Every row has a hidden score. In each pair, how much higher is the second row's than the first's? 15 means about the same, 30 much higher and 0 much lower. The score is a weighted sum of the row's numbers plus the product of two more (or one squared), each taken from its middle value.
[-23 -31  22 -56  36 -19  31 -33 -28  -2 -28  24  16  -5  14  -6  -7  11
  -4 -20]
[-23  -9  -4 -25  69  -1   9 -27   5  -7  -2  19 -31 -10  25 -29  14  48
 -17  15] ~ 12
[-59  -9   6   1  -3  10  22 -21  45 -10 -29  19  41  10  -6 -21 -37  10
  -5   8]
[ 10   5  61 -13   6 -60   9 -21   1  17   7  15 -25   3   2  23   4 -26
 -47 -19] ~ 16
[ 12   6  -8 -38   8 -37 -27   2  -6  42   2 -23  -4 -12 -16   2 -31  39
  -8  22]
[ 28  51 -32  38   6   8   1  -5 -25   2  -3 -11   2  21  -9   9 -12  10
  31   8] ~ 15
[ 32  29 -44 -21  25 -60 -14  34 -81  51   6  50  -6   0 -31  38   9 -22
 -37 -19]
[ -2 -55   0 -16 -17  -9  13 -33  41 -12 -19 -33  44 -69 -40  37  11 -46
  12 -10] ~ 23
[ -4   0  59 -29 -19  -9   1 -34  45   1 -41  40  13 -27 -20  -2   5 -58
 -12  -5]
[  0 -18  29  -9  49  57 -26 -11  36  17  15  30 -56 -21  24 -51  -2  31
 -34   3] ~ 14
[-72  60 -66  31 -33 -29 -14  52   1 -11   6  35  -7  48  43  60 -30  36
  47  23]
[  0 -18  16  52 -26  32   3  -2   0 -17 -15 -19  33 -25 -15  17 -26 -22
  20   2] ~ 9
[ 18 -18  -1 -42  33  17 -27   9   6  15  13 -16 -21 -27   8 -58  64  33
  -2  47]
[ 11   8  20  31 -12 -56 -27  12 -33  38  13 -23  -7  26   2  51   9 -29
 -28 -37] ~ 14
[ 47  -1  -5   4  10  28  17 -32  16 -40  42 -19 -28   6  -1 -32  -2  69
  27   5]
[-40 -64  19 -34 -20  14  35  -3 -41  31 -60  43  40 -44 -26  45 -17 -11
  35 -24] ~ 16
[ -7 -43  -4   0  -6 -11 -33  -9 -30  45   7 -60  23  12  16  10   1  23
 -16   8]
[-42  -9 -58  39  29 -21  34  78  22   0 -33 -42 -51 -31  47  22  29  38
   1  33] ~ 16
[ 47  18 -18  -2   3  -8 -15  37 -12  20  44  12 -13   1   2 -12  11  35
  26  50]
[-21  22  36   6  -6 -42  15   2  40   5  22   4 -20  -8  10  11  14 -33
 -51 -34] ~ 16
[-74   8 -34  22  71  12  31  17 -16  23 -67   7  26  19 -74  14 -59 -82
 -12  65]
[ 15 -21  19   7 -17  -7 -25  54 -16  35  -8 -31  28  14 -21  13  18 -13
 -37  -6] ~ 10
[ 11  63 -26  41  28   0  -4  -5  20  -8   2 -31   2   3  -8 -11  -4  20
  55  22]
[ -1  -3  21  -1  13 -50   0  11 -12  39   3   8 -12   5  13  49   6 -25
 -51 -22] ~ 20
[ 20 -19 -14   8  -2 -34  -3  10 -47  49 -14 -24  13   1   1  44  16   4
 -55  -8]
[-10  19   0  27   6 -34  -1   4 -14  -4   5 -36   9  50 -47  24  21 -45
 -11 -11] ~ 12
[  1 -16  37 -18   5   0   5  -8  35 -59 -27  24  -8 -53   5 -38  -6  20
   7 -35]
[-18  -8  20   0   4  -2  15 -17  19   0 -41   7  42 -14 -18 -11  -4 -49
 -30  -7] ~ 14
[-59  12  22   0 -75  23 -71   3 -21  45 -11 -33 -25 -28  55  37 -18 -21
 -43 -65]
[-10 -22 -15 -53  -5 -16 -11 -52 -76  25 -33 -23 -16 -13   5  33  16 -26
  23 -12] ~ 10
[ 10  -9  39 -17   3 -51   1  -8 -32  22  -2  -6 -16  18  32  48  27  -5
 -33 -16]
[ 32  31 -28  53  32   5 -18   1  12  -3   3   8 -13   9  -7  -5  -4   2
  47  12] ~ 13
[-12   5   4  27  -9 -14  33   2  25 -13   8   3  17  49 -17  13   8 -26
  -9 -11]
[ 29  31  -9  21  36  29  27 -18  16 -19  -3   0 -22  -4 -15 -20 -16  23
  68  47] ~ 14
[ -9 -62  31   0 -23  16 -10   3  -6   5 -53 -16  60  -5 -12  40  -5 -33
 -22  17]
[ 50   0 -18 -22 -34  -3 -17  24 -35  40  57   0 -27  14   0   7  22  30
  18  47] ~ 10
[ -1  13  41  -1  21 -45   6 -19 -19  34  -3  19 -17  15  13  29   2  -9
 -34 -12]
[-56 -67  25 -11  20 -19  80 -58  23  -3 -25  68  -9 -22  97 111 -26  43
  54  -8] ~ 18
[  3 -17 -20 -18 -15 -25 -51  20 -30  35  18 -16   2  11  31   9   8  37
 -44  11]
[  5  -2 -22 -25   1 -48 -24  15 -34  51  19 -18   4   9 -12  -6 -18   4
   9  -2] ~ 15
[ -2 -27 -17 -49  18  10  27 -24 -24  -7   7   7   1  -7   0 -63 -30  21
 -16  37]
[  1  -1  18  15   6 -67  -5  13  18  -3  -1  -1 -59 -26  25  23  28  -8
 -48 -22] ~ 13
[ 15  -6   8  10 -24 -17 -33  15  15  11  28  -7   2  10  15   9  21 -14
 -22 -17]
[-17 -36  11 -18 -27 -10   4  12 -32  -8 -29 -18  67   7 -21  34 -27 -39
 -19 -19] ~ 21
[ 10   2  -3  53 -11  17  -7  11 -16 -24 -14 -15  15 -14  -9   2 -23  -6
  13 -35]
[-19  14  37  33 -53  20  -1  16  -6  -1  -1 -15  26  -2   9  27 -23 -38
  29 -14] ~ 16
[-41 -48  36  -7  20   3   1 -63  49 -65 -44  14  42 -40   5 -51   7 -26
  10  25]
[ 10  -8  40 -27  29 -25  17 -35 -31  -1  -9 -16 -57  11 -12  33  -2  14
 -10  12] ~ 16
[ 28  -3  43  35  -6 -33 -16  60  26  18   7  -2   8 -14  21  55  24   7
 -59 -20]
[-16   6  -3  15 -77  -5 -31   5 -39  -9   3  -6  41  16 -31  45 -40 -30
  61  -5] ~ 17
[ 11   8 -44 -35 -50   0 -58  -9  10 -49   5  38 -30  73  58   8  -6 106
 -90  72]
[  4  24 -11  12  31  -1 -16  25  -1  -3  17   4 -20   4 -10   8   3  -3
  -9  33] ~ 15
[ 18  31 -19   0  37 -25  25 -27  -2 -46 -30   3 -39  -4   6 -22  31  31
  -1 -20]
[  -4  -63 -106  -82  -21  123   20   -6   49   16   96  127  -37  127
   10   13  106   17    7  -45] ~ 19
[ 20 -12  12   8  -7 -31 -10  18  -3  37  -1   6  12  -3  -7  51  17 -30
 -53 -17]
[-53 -99  11 -20 -19  43  23 -34 -27   9 -94  41  51 -69 -65 -11 -31 -34
  26  -7] ~ 16
[ -8  19 -46 -22 -29 -15 -42   7 -29  31   4 -66  10 -23 -15  15  55 -14
   8  18]
[  7  30 -24  30  25  10  -9 -14  25  24  12 -29  -7  27  -7 -22 -21  26
  58  34] ~ 19
[ 44  15  75  22   5 -58   2  63  32  11  63  -5   5   7  -4   7  60  20
 -28 -45]
[-14 -44 -28 -16  -2 -20  -4  17 -32  47  23   4  17  13  -4  17 -11  15
 -13  -4] ~ 14
[ 76  27 -36  -5  13   7  29  13   7  -4  32  51 -55  -6  -8 -14  -9  48
 -10  16]
[ 10 -17  13 -63   1 -14   8   9 -12  45  37  28   0  -1   0 -24 -23   2
 -10  19] ~ 17
[-20  38  11  27  -4 -12  23  -4  22 -12   9  -4   0  11   3   6  -8 -23
 -15 -17]
[ 25   0 -54  23 -12 -22  17 -22  15 -25  57 -36 -27 -31 -22  29  45   8
  27 -26] ~ 13
[ -1  -6   0 -38  -6   9 -11  26   1  23  15  19   8 -23   6 -47 -37   7
  -8  32]
[ 13  15  13   8  18 -32  31 -13  11 -16  30  -5  -8   4   1 -12  10 -12
 -12   7] ~ 15
[  1  -8 -11  13  -3 -24 -28  -3 -10   7  35   2   1  -5  48  22  19   8
  17 -13]
[-33   7 -15  28   2   7 -20  -2   5  24 -28 -37 -32  41  -8 -34  67  -1
  -1 -28] ~ 24
[ -16  -14    8  -13  -74  111  -60   10   23   45  102    3 -108   27
   33   20    8   47   -2  -17]
[ -8   0  18  28 -14  10 -28   4  13 -26 -21  -9  16  -7  15  24  -3 -23
  -6 -29] ~ 7
[-10  24  15  41  15  17 -12 -16  50 -49 -15  13  12 -12  18  -1   5 -11
  20   0]
[ -1  -1  31 -23  -4 -44  -5  12  30  16  -6  37  -2 -14 -15 -15   4 -33
 -30 -27] ~ 15
[-42   1  26 -23 -36  70  38 -21  50  -7  -5  14 -44 -26 -14  -1  15 -50
 -42 -12]
[-24 -37  26 -11 -16 -11   0  16   1  -4 -31  -5  63  -5 -14  24 -29 -12
 -27  21] ~ 14
[ 21  -7 -56 -69   9  21   3  -5   5  48  30  13   8 -12  26  -5 -13   1
  -5   2]
[ 25  21  42  64   3 -67 -35  -7   4 -22  39 -40 -14   4 -17   8  43 -36
   4  29] ~ 7
[ 22  11 -25 -31  18  -1  12   8 -25  17  31  34 -17 -27 -10 -27 -24  19
  -4  44]
[-30 -28 -20 -58  45  -4  42 -37 -26 -32  28  44 -23 -23  45 -37 -17  26
   4  18] ~ 15
[-62  46  36 -65 -64  51 -48 -27  25  10 -13  37 -82 -91 105  18 -41   6
 -48 -66]
[-34 -29  56  58  18  34 -35 -47  49 -64 -70  23  38  -6 -41 -57 -26 -55
  18 -33] ~ 23
[-99  32 -60   1  -7 -60  35   6  19 -11 -10  65  -3  -2  62  93 -31  42
   2  44]
[-37 -11  -2  -4  16 -16  68  70 -15  42 -24  26  30 -40  -1  38  14 -33
 -16 -64] ~ 21
[ 24  32  25  39 -25   8 -13   5  -6 -46   4 -34 -13  18 -35  41 -24 -21
  29 -11]
[ 85  63 -50 -83   0 -17  23  20  22  52  75  27 -41  33  11 -16 -11  12
 -11  -9] ~ 27
[-25 -47 -35 -69  14  47  33  43 -85  35 -29  32  -2   7  -8  24  14  54
 -26 -52]
[-14 -63   8 -11   4  16 -12  14  -5  -8 -32 -29  39 -27   9   5  -7   8
  -4  21] ~ 16
[ -9   9  17  32 -35 -22   0   8   4   0  19 -22  18  13   9  29   1 -14
  14 -22]
[-16  59 -23  38  -3  21 -27  -6  -1  16  12 -42  20  -2  16  18  27 -30
  -5 -30] ~ 11
[-37  56  44  26 -24  20  -4 -23  37 -46 -32  10  -3 -27  33  28 -28 -25
 -18 -39]
[ -23  -17  -33  -42  -68    8  -93   23  -16    8   21   27   -7   26
   98   26   11   83 -127   17] ~ 15
[  9 -15 -15   5 -14 -15 -36  33 -13  33  29 -30   8   5  32  -1  14   8
  27 -14]
[ 24   2 -17 -11   8 -10 -24  24 -34 -15  14 -17 -36 -30  50   2  18  34
 -14  -6] ~ 12
[  9 -49 -28  54  -6 -12 -43  -5 -22  15  35  -5 -35 -33 -21  -6  14  17
  -4 -10]
[-12   3   5  19 -33  29 -49  -1  -8   2  -7 -23  25  51  33   2 -30  26
   8  14] ~ 9
[ 10 104 -19  10  -1  -2 102  -6 -53 -84 -54  21  28 -41 -12 -16 -67 -24
 -19 -48]
[-38 -39  -4  10  27  12  28 -14  25 -41 -58 -11  22 -29   4 -37   6 -11
 -18   7] ~ 13
[ -9  10  94 -25  17 -92  15 -26  19  26 -29 -12  11  43  -2   2  13 -31
 -34 -32]
[-35 -40   8  -7  15  -8   0  -9  40 -33 -66 -36  -9 -40 -24 -12 -24  30
   7  32] ~ 15
[ -6  19  19  28 -37  -7 -45  14 -22  48  20 -28  18  35  -1   7   6 -24
  21  -7]
[ -5 -35  20  14  10   2   3   3 -21   6 -55  -7  35 -29  -7  30   2 -13
 -37 -17] ~ 13
[ 65  13 -12   4 -21  18  -3  64 -18 -15  71  -5 -13   5  13   6  50  71
   3  13]
[ -4   1 -20   6  57   8   6 -12  31 -10 -21   6 -56 -24  28 -47   6  22
 -23 -18] ~ 12
[ 14  31 -33  40  51  28  28 -15  15   1  -8   8 -11  24 -35 -29  13  17
  30  29]
[ -1  26 -10  11  70 -16 -31   3  33 -34   6   9 -88 -15  14 -16  17  22
 -34   9] ~ 12
[-24  13  27  47 -14  13 -40  23  15   8  -8 -34  20  17  18  18 -28  -1
   7  -1]
[-65  30 -26 -41 -45  34  64 -19  41 -46  24  94 -51 -80  11  10 -37   0
  25  19] ~ 16
[ -8  95 -88  56  71  75  19 -45  25  -5  -9 -25 -13 -27  -4  -9  29  -2
  23  13]
[-53 -25   0  -5  48  14  15 -20  42 -39 -50 -12  35 -17 -40 -59 -17 -40
 -15  31] ~ 21
[-23 -47 -17 -18   4 -28   7  -4 -41  33  13 -16  30  34  24  51  38  18
   7  -7]
[  6  27  10  53   3  33  -2  -8  30 -51  -6  10  24  -3  -1 -10 -12 -19
  29  16] ~ 16
[ 26  37 -27  44  34  23 -11  -6   7 -13   2  12  -5  30 -12 -16  -6   2
  65  10]
[ 10  17   2 -17  14  19   1  -7  22 -10  16  27 -15 -30  13 -21   8   6
  17  29] ~ 13
[-56 -30 -21 -12  21   2  10 -14  30 -40 -32   0  27  -8  -2 -37 -13   5
  12  27]
[-39  -8 -17  22  23 -31  21 -10  18  12 -30 -11  -1  -5 -24  12  20 -17
 -38 -13] ~ 13
[-24 -45  15 -36  19  -2  21 -31  -9 -27 -14   2  21 -20  14 -41 -20   3
  -9  25]
[ 29  28 -20  17 -35 -31  -1  23 -29   9  53  -8 -30  28  31  26  15 -17
  -9 -39] ~ 13
[-16  13  16 -13  17  24  -8 -16  48  -5 -17  20 -14 -19  11 -30 -22   5
  31  45]
[  6 -30   1 -15  23 -14   4  -7 -31  24  -1  -4 -26 -21  32  26  16  26
 -16  -8] ~ 14
[ 10 -32  10   9   1 -20  -9   5  -9  21  -9  -7  26 -12  -2  48  19 -10
 -35  -7]
[ 67  51 -21  11 -15  48  27  30  18 -27  57  25 -68 -30 -15 -24  19  16
  21  52] ~ 13
[ 20   4   6  40 -20 -28 -20  11 -28   6  31 -15   5  29  -6  17  22  -6
 -20  -8]
[ 13 -45  21 -21 -10  -1 -19  47 -25   8 -24 -36  22 -23  -3 -24  28  16
 -38   6] ~ 17
[ 31   6  15  -1 -26 -10 -28   2  -7 -31  14  13 -17  -1  15  16  16   2
 -28 -36]
[ -24  117  -47   95  112   13   10   13   37   13  -53  -10  -21   62
 -119  -27  -66  -94   31   77] ~ 11
[-11 -23 -50   9  23  -1   1   8 -25  33  -3 -21 -20  -5  28  26  15  18
 -18   0]
[ 73  40 -19   3  -9   7   5   9 -11  -8  42  43 -15 -11 -17 -13  -2  18
  42  25] ~ 17
[ -1  16   1  24  25  33  51 -39  49 -31  -2  57   2  -2  19  17 -30  19
  70  54]
[ 43  35  -7   0  13  17   9 -19   9  16  12  19 -27   0 -17   0  -5   3
  43  66] ~ 14
[-20  25  51 -22 -40  28  14 -48  59 -37 -28  36   4 -72 -22 -17  19 -68
 -28   7]
[ 46  24  -9  11  29  33  11 -17   7  -7  -3  26 -23   3 -19  -8 -10  16
  48  61] ~ 13
[ 22  70 -67 -45  -4 -21  26  16 -19  11  51 105 -52  -1  -9  -6 -36  33
  21  49]
[-57 -23  49 -34  -3  46  36 -56  25 -33 -53  53  48 -45 -25 -21   9 -44
  55  -9] ~ 19
[ 37 -50  -5 -59 -34  15 -19  45 -41   6  47  -5   2  40 -14 -56   8  28
  30  39]
[ -1  16  18  23  -5 -36  14   3  15 -11  34  -5  12  20 -12 -10  -1 -16
 -17  -8] ~ 10
[  8 -18  16  11  -5 -36 -22  16 -13  46   2  -8   4   1  11  43  14 -15
 -27 -16]
[ 49  15 -15   2   6  33   9  -8  12 -24  23  24 -21   6 -20 -28  12  12
  35  36] ~ 15
[ 12   3 -37  -1 -25  -5 -14  53 -50  30  49  -5 -12  13  30  17   4  40
  32  11]
[ -5 -44  -8   6   0  19 -18   7 -14  12   0 -22  19 -13  14  11   8  10
  12  15] ~ 12
[-18 -62   2  -2   1  20  -9   5 -25   2 -31 -23  46  -4  14  22  -9   9
 -16  12]
[-15  12  29  32 -34  -7 -26  23  -5  27   3 -32  36  16  10  21 -12 -18
  25   5] ~ 15
[ -6 -13  31   1 -16   1 -10  -3  42  19 -46  25  42 -23 -24  -6 -22 -35
 -21   5]
[  1  12 -53 -25  18 -83  29  24 -28  10  -1  92 -12  24   2  74   4  -9
  13 -15] ~ 13
[ 36   2  -7  10 -32  -9  -2  25 -23 -18  10  -4   1  42  14  15 -29 -14
  37 -32]
[ 27  23  -7  -1   9   8 -10 -14  17 -40  -4  27 -40 -16   6 -23  -3  51
   9   8] ~ 16
[ -9   3  36 -13  17 -21  21 -44  52 -72 -50 -19  34   4  -3 -37 -36  21
   6  -5]
[ 22  -5 -42 -28  10   0  10  25 -47  24   5  38  -6 -18 -13  -2  -9 -16
  -9  16] ~ 16
[-25 -44  18   0   4  20   3 -12  13  -4 -51  -6  49  -3 -22 -13  -9 -40
 -15   6]
[  1 -52 -11  -5  15   9 -18  12 -12  44  15  12  -7 -49   1   0  -6  13
  -3  39] ~ 13
[-11  27  24 -26  -1 -48  49   5   2  10  28  35 -26 -25  13   2  22 -41
 -26 -26]
[ 25  -7 -19  25 -13  24 -33  24  -9  25  40  -4  -2  28  -1 -10  24   5
  15   8] ~ 15
[ 49   4 -21 -33   1 -13   4   7 -13  19  53  30 -17   4   1  -7   4  33
  48  34]
[-33 -48   1 -24  20   0   6  -1  -6   4   1  -1  21  -8  13 -36 -26  11
 -13  13] ~ 16
[-28 -18  -3 -41  32  15  29 -39  13 -36  13  26 -25 -37  24 -62  -1  13
 -20  19]
[ -7 -34 -30  -5   8 -27   5  25 -55  45  18  -6   2   6  23  41  21  18
 -24  -5] ~ 15
[-57 -36 -12 -11  28  15  18   0 -22   4 -34 -10  50  24 -33  22 -32 -34
   6  29]
[ 11  52   5 -24  16 -11  19  -9  47  11  38  15  -7  18  23 -12  -1 -12
 -24 -15] ~ 16
[ 46 100  78  47  55 -35 -16 -60  26 -82  38 -52  51  21  84   6 -24 127
   0  20]
[-32 -24 -11  10   8  31 -14  20  27 -50 -37 -15  24 -43 -19 -52  -2  11
  -5   5] ~ 22
[ 57   6 -15  -6  21  -2  14   8   1  -7  20  33 -38  -9   4  -4   4  23
   6   4]
[-50 -23  29 -19 -24  39 -23 -29  43  -4 -43   5  36 -25  10 -43 -21 -46
 -10 -10] ~ 17
[ 46  51  32  39 -10 -13 -51  -2 -43 -18  70 -37 -86  82 -88  33  -3 -31
  53  15]
[ 28  21  36 -32   3 -51  17 -25   6   8  36  30 -21  21  -2   2   6   0
 -53  -6] ~ 20
[ 19   0 -11 -31  28  16  30 -24   9  -7  22  36   1 -30   0 -55  -1  -4
  21  55]
[ 74  33   5 -18   5  17  14   1  15  10  17   8 -34  32 -28 -19  19  15
  33  60] ~ 15
[ 40   3 -26 -38 -14   2 -11  21 -27  40  37   5  -4 -14  -3  -8   3  20
  15  49]
[ -5 -36  15 -12  10   0  10   8 -17 -11 -34  -6  27 -34   3   3   0   7
 -32 -22] ~ 16
[-15  -7  13 -14 -59  19  35 -21  50  -8  61 -42 -77 -48 -10  52  26 -23
  -3 -50]
[-34 -52 -59 -18  -5  66 -12   1   6  17  16  23  18  40  30  17  52  24
   5  -7] ~ 11
[-14  -7  37  33 -41 -16 -36  -6   8  -9   8 -30  22   5   4  31  -1 -34
  15 -63]
[  8  12 -37  34 -11  -3 -56  22 -23  35  36 -36 -10  18  11  -2  25  -1
  21 -17] ~ 17
[ -3 -17   4   9 -16   8 -47   0  22   7  24 -20  -6  10  14  -8  22 -15
  -1 -30]
[ 25  21  23  33  13 -21  -5  -6  27 -48   4   7  -7   1  -5   9   8 -10
  -9 -12] ~ 14
[-22 -45   9 -14  15  44   1 -49   7 -20  -1 -24  13  16   2 -55 -33  29
  25  44]
[-42   9  27  33 -31  25  16 -24   8 -51 -38  18  52   0 -12  28 -32 -39
  51 -28] ~ 15
[-69 -11  40 -34 -28  43 -24 -33  45  -4 -46   4  11 -45  19 -27 -20 -47
 -28 -24]
[ -4  13  21 -16  10 -32  -8  20 -17  32  14  21 -30  -3   5  16  40  13
 -56 -55] ~ 12
[  43   33  -89  -37   22  -66  -19   49 -122   35  -36    6   -3   12
  -51   35  -25  -29  -40  -26]
[  4 -13  10   9 -46 -43 -42  11  -7 -31  16 -27  15  36   7  17  15   3
 -52 -16] ~ 13
[  8 -24   9   3  19 -29  -7  24 -10  28  -6  -9 -19  -9  29  38   7  10
 -37 -21]
[-35 -21 -29  -9   9 -20  12 -20 -12  39  12 -21  12 -14  28  27 -12   6
 -11   1] ~ 13
[-10   9  17  34 -55  26  -5  18  -4 -18 -22 -20  56 -11 -15  20 -21 -34
  36 -16]
[ 22  -2 -20 -37 -30 -37  15 -14 -67  23  28 -37 -32  60  19  49  -5   1
  10  -8] ~ 15
[ -2  26   4   0  11 -22  29   3 -88  38  36  26 -37  11  31  67  13   1
 -38 -30]
[ 27  18 -24  31 -27 -32 -28  28 -50  14  40 -28  -9  46  21  23  18  43
 -32 -17] ~ 13
[ 11  11 -14  62 -39   9 -30  48 -21 -23   7  21   2  13 -21  40 -10  13
  25 -21]
[  4   6  20  16 -20 -36 -13   8  -3  -9  18 -28  17   9 -16   8  14 -34
 -11 -27] ~ 7
[ 30   5  55 -51 -26 -66 -53  33  32  42   0  -4 -43 -25 -27 -27  38  27
 -37  -8]
[ 27  20  -1  -1 -30 -25  -9  33 -13  31   2 -10   6  54   9  28 -26 -16
  39  -1] ~ 13
[  1  19 -38   0   0  -2 -14  24  -3 -30  22   7 -28  -4  17  12  18  43
   9  19]
[ 49   6 -16  -4 -33   1   7  24 -38  13  63  -2 -18  10   1   8  29  29
  -1  27] ~ 16
[  1  -9  -7  15   7 -46 -22  15 -26  63   5 -12  -1   4  11  37  14 -17
 -31   1]
[ 26   6 -11   4  -4 -20  -8  21 -26  59  34  -7 -11  -1   3  31  23  13
  -3  10] ~ 15
[ 34   6 -25  29 -18  10 -37  23 -21  12  53  -7  -2  21  10  -5  26  16
  13   8]
[ 12 -17 -25   5   1 -26 -16   3 -24  44  18 -30   5 -10  14   3  17   6
 -17   0] ~ 12
[-32 -54   9 -14   2  18  -5  -7  16 -39 -39 -28  39 -21  -7 -41  -2 -11
   1   3]
[ -9 -18  26  12 -16  -2  21 -19  12   8 -31 -13  37  27 -35  13  -8 -54
 -22 -14] ~ 18
[ 17 -19 -18 -11 -24 -22 -32  23 -81  44 -20 -14   9  25  -9  43  36   0
 -36 -65]
[ -1  -7   6  13 -36 -42 -37   7  -6   4  28 -45   7  17  -4   6  30 -29
  -5 -32] ~ 16
[-33  14 -30  25   9 -71  22   3  -5  15  -1  14 -20   2  24  72  -1   0
 -23 -18]
[ 11   7  12  43 -18   8  -5  17   1 -25   2 -26  27  22   0   9  -1 -10
  15 -35] ~ 18
[ 13  -5  20 -13 -49  -9  42  28   5  -8 -16  -9  42  57  23  47 -17 -62
  61 -76]
[ 22  26 -13  31  32  19  -1 -14  11   3  -1  -1 -26  18 -12  -6 -25  15
  54  30] ~ 9
[ -1 111  31 -21  -4  -7 -77   1  34 -10  -8 -16 -45 -51  34  -2 -59 102
  28  44]
[-17 -53  27  -1  -9  27 -23 -21  28 -11 -48 -11  54  -9 -22 -41   7 -45
  -4  14] ~ 7
[ 43   8 -11  -6 -23  -1 -21  28 -33  44  41  -2 -43   6   7  22  21  36
   8  37]
[-34 -49  -1 -29  15  -1  17 -11  10 -32  -7 -11  34 -13  -5 -60 -17  -3
  -1  10] ~ 16
[ -2  -7  14  15 -38 -28 -37  -1   2   8  24 -47  18  19  -1  15  19 -34
  -6 -34]
[ 32  29  14   4  11  47  16 -22  10   8 -27  46 -29  -7 -28  -9 -31  12
  59  52] ~ 18
[ 28  13 -18  22 -25   7 -40  30 -15  15  39 -20  -1  26   0  -5  28  10
  20  -2]
[ 23 -21 -29  51  56  30   4 -36  25  -6 -11  27 -57 -65 -32   5 -19  33
  38  66] ~ 12
[ -8   4  28 -26  -7 -37  -2  -8  40  11  -2  21  -3 -10   2 -13  17 -39
 -29 -18]
[ -1  93 -34  -3  39  41 100 -27 -29 -71 -30  54  11 -55 -32 -64 -69   0
  19   0] ~ 14
[ 60  23  -4  10   5  11 -21 -16 -42 -67  28 -24 -70  25 -16  23  16  38
   8  13]
[ 42  22   9  30  38  -6 -19 -23  33   2  -4   5   1   5   6 -25  24  11
  39  81] ~ 16
[-49   7  32  -1 -22  31  32   4  47 -56 -16   7  -2 -83   6 -41  -6 -28
 -30 -18]
[  7  19  -5 -34   1  39  11 -13  18  11  26  66 -24 -18  -6 -38 -12  -9
   0  29] ~ 13
[-22 -45  28  -2  -7  26   4 -20   9  -2 -39 -12  43 -18 -22   0  -7 -42
 -18  14]
[-21   5 -20  13 -32   9 -33  17   2  35  28   9  18  78  17  43  24  -6
  15 -30] ~ 11
[ 10  30  -4  52  -4  22 -15  -6  -6  -7   0 -14  19  17   4  -2  -3 -19
  36   3]
[ 15 -39 -22 -18 -17 -19  12   5 -90  34 -44 -54  29   5  -8  55   6  35
 -45   8] ~ 18
[-30  -3  -8 -11   5 -33  17  27  16   3  14 -13   6  42  33  10   1  39
  19  16]
[-15 -21  16  11 -13  19   5 -21  30  11 -27 -18  51  17 -26 -18  -7 -37
 -22 -12] ~ 16
[-17 -53  -9 -13  -7  40 -12  13   0 -10 -12 -15  31 -27  15  10  -2  12
  13  19]
[  3  35 -28  34   2  14  11  45  13  29 -15 -24   3   9 -10  11   1 -30
  50 -13] ~ 14
[-83  -2  -5  27  17  12  25 -15   3  -8 -93 -48  25  14 -40 -34 -10 -33
 -32   6]
[ -6   3  24  11  10 -70 -23 -10  36  12   6   7  12 -30  39   2  47 -35
 -70   5] ~ 16
[ -2 -16   7  -5   3 -10  11  18   7  -1 -42  26  30 -20 -19  10   7 -18
 -29 -23]
[ -1  27   1  55   4  22  29   6   9 -59  -3   0  23  11 -13   9 -11 -21
  20 -25] ~ 14
